W =
[[128 121 133 114 128 130 118 147 146]
 [125 128 137 107 125 127 117 146 149]
 [133 123 136 149 142 138 125 129 115]
 [134 134 136 120 132 127 111 131 143]
 [121 133 119 133 136 125 155 105 115]
 [132 125 144 124 121 126 105 145 144]
 [138 128 149 138 131 136 107 140 131]
 [113 135 115 102 107 124 133 123 148]
 [124 134 128 118 134 123 104 140 135]
 [124 126 134 118 122 110 140 117 121]
 [137 129 123 147 134 142 136 123 116]
 [114 128 137 105 125 115 116 140 138]]
Give the 5th entry in reading order.
128
The second smallest entry -> 104
Give the top-left entry.
128
The third entry on the diagonal from the top-right corner is 125
Give the first entry in the row that holds the largest entry.
121
Give the bottom entry of the column that holds the largest entry.
116
The second entry on the main diagonal: 128
The fifth entry from the end, reading row by row -> 125
Give the second-last entry, reading row by row.
140
Give the smallest entry in the first row.
114
Give the entry in the top-right corner.
146
Give the bottom entry of the column that holds the smallest entry.
105
The bottom-right entry -> 138
The entry in the bottom-left corner: 114
Give the entry just left of the smallest entry.
115
Give the second entry on the diagonal from the top-right corner.
146
The largest entry: 155
Give the first entry of the smallest entry's row.
113
Give the entry directly above the largest entry.
111
Give the entry directly below the largest entry.
105
The entry just left of the largest entry -> 125
Give the second entry in reading order.
121
Give the fourth-last entry, reading row by row.
115
The largest entry in the first row is 147
The last entry in the row that holds the smallest entry: 148

X =
[[141 143 115 136 127 145 125 130 130 128 120 129]
 [144 138 114 135 115 140 128 131 130 130 124 132]
 [143 143 121 131 122 143 132 130 125 129 119 128]
 [143 139 125 131 122 143 127 128 124 127 119 127]
 [153 117 140 127 115 142 113 117 117 121 123 119]
 [147 135 117 134 117 138 124 129 129 129 124 133]
 [146 136 119 135 121 145 118 126 128 127 121 127]
 [147 127 124 131 111 138 117 125 126 127 125 127]
 [146 132 126 133 124 147 114 124 124 124 120 124]
 [149 125 125 134 119 144 115 124 126 124 124 125]]
The first entry on the main diagonal: 141
Which number is the bottom-left entry?
Answer: 149
The second entry in reading order: 143
Which number is the minimum?
Answer: 111
Which number is the top-right entry?
Answer: 129
The largest entry in the first column: 153
Which number is the bottom entry of the column that holds the smallest entry?
Answer: 119
The 4th entry from the end, reading row by row is 126
The entry in the bottom-right corner: 125
Which number is the third entry in reading order?
Answer: 115
Which number is the entry directly below the smallest entry?
Answer: 124
Which number is the last entry of the largest entry's row?
Answer: 119
The third entry on the main diagonal is 121
The 3rd-last entry, reading row by row is 124
The entry directly below the largest entry: 147
The largest entry in the first row: 145
The 5th entry from the end, reading row by row: 124
Which number is the entry just right of 149?
Answer: 125
Which number is the 5th entry, reading row by row?
Answer: 127
Which number is the third entry on the diagonal from the top-right corner?
Answer: 129
Which number is the last entry in the row that holds the smallest entry?
Answer: 127
Which number is the entry just right of the smallest entry?
Answer: 138
Which number is the 2nd entry on the main diagonal?
Answer: 138
Which number is the entry just left of the smallest entry?
Answer: 131
The second smallest entry: 113
The 2nd entry on the diagonal from the top-right corner: 124

Questions about the matrix below. Indices start at 1.
1) Give the entry directly above 116.
2) Give the bottom-left entry.
3) Give the entry at row 3, column 3.
4) Give the top-right entry.
5) Give the entry in the bottom-right corner.
6) Give the entry directly below 133.
7) Give the entry just left of 106.
[[120 129 106 120 127 112]
 [140 136 134 138 133 126]
 [127 128 116 121 112 138]]
1) 134
2) 127
3) 116
4) 112
5) 138
6) 112
7) 129

[[123 143 138 117 140 121 153 135 122 131]
 [126 143 131 127 134 128 140 149 135 122]
 [126 132 101 130 132 115 129 126 129 139]
 [130 123 141 135 130 129 117 132 129 124]
 [120 123 126 142 131 127 139 129 133 122]
 [133 135 120 120 133 134 152 128 138 126]
 [133 131 130 125 126 129 121 132 132 133]
 [121 121 113 141 141 116 139 126 126 120]
 [132 133 125 131 127 136 125 146 139 114]
 [137 124 142 126 133 130 117 132 129 123]
 [125 127 132 135 128 134 145 130 136 121]]
The entry just right of the largest entry is 135
The second entry on the diagonal from the top-right corner: 135
The bottom-right entry is 121
The last entry of the smallest entry's row -> 139
Find the entry in the top-left corner.
123
Find the third-last entry, reading row by row.
130
The 2nd entry from the end, reading row by row: 136
Find the third entry on the diagonal from the top-right corner.
126
Find the 2nd entry on the main diagonal.
143
Find the 4th entry, reading row by row.
117
Find the fifth entry from the end, reading row by row.
134
The bottom entry of the column that holds the largest entry -> 145
Find the bottom-left entry.
125
The 2nd entry in reading order is 143
The top-right entry -> 131
The entry directly below the largest entry: 140
The first entry in the row that holds the smallest entry: 126
Find the second largest entry.
152
Find the third smallest entry.
114
Find the entry just right of the smallest entry.
130
Find the bottom entry of the column that holds the smallest entry.
132
The largest entry in the first row is 153
The entry directly below the smallest entry -> 141
Find the entry directly above 114.
120
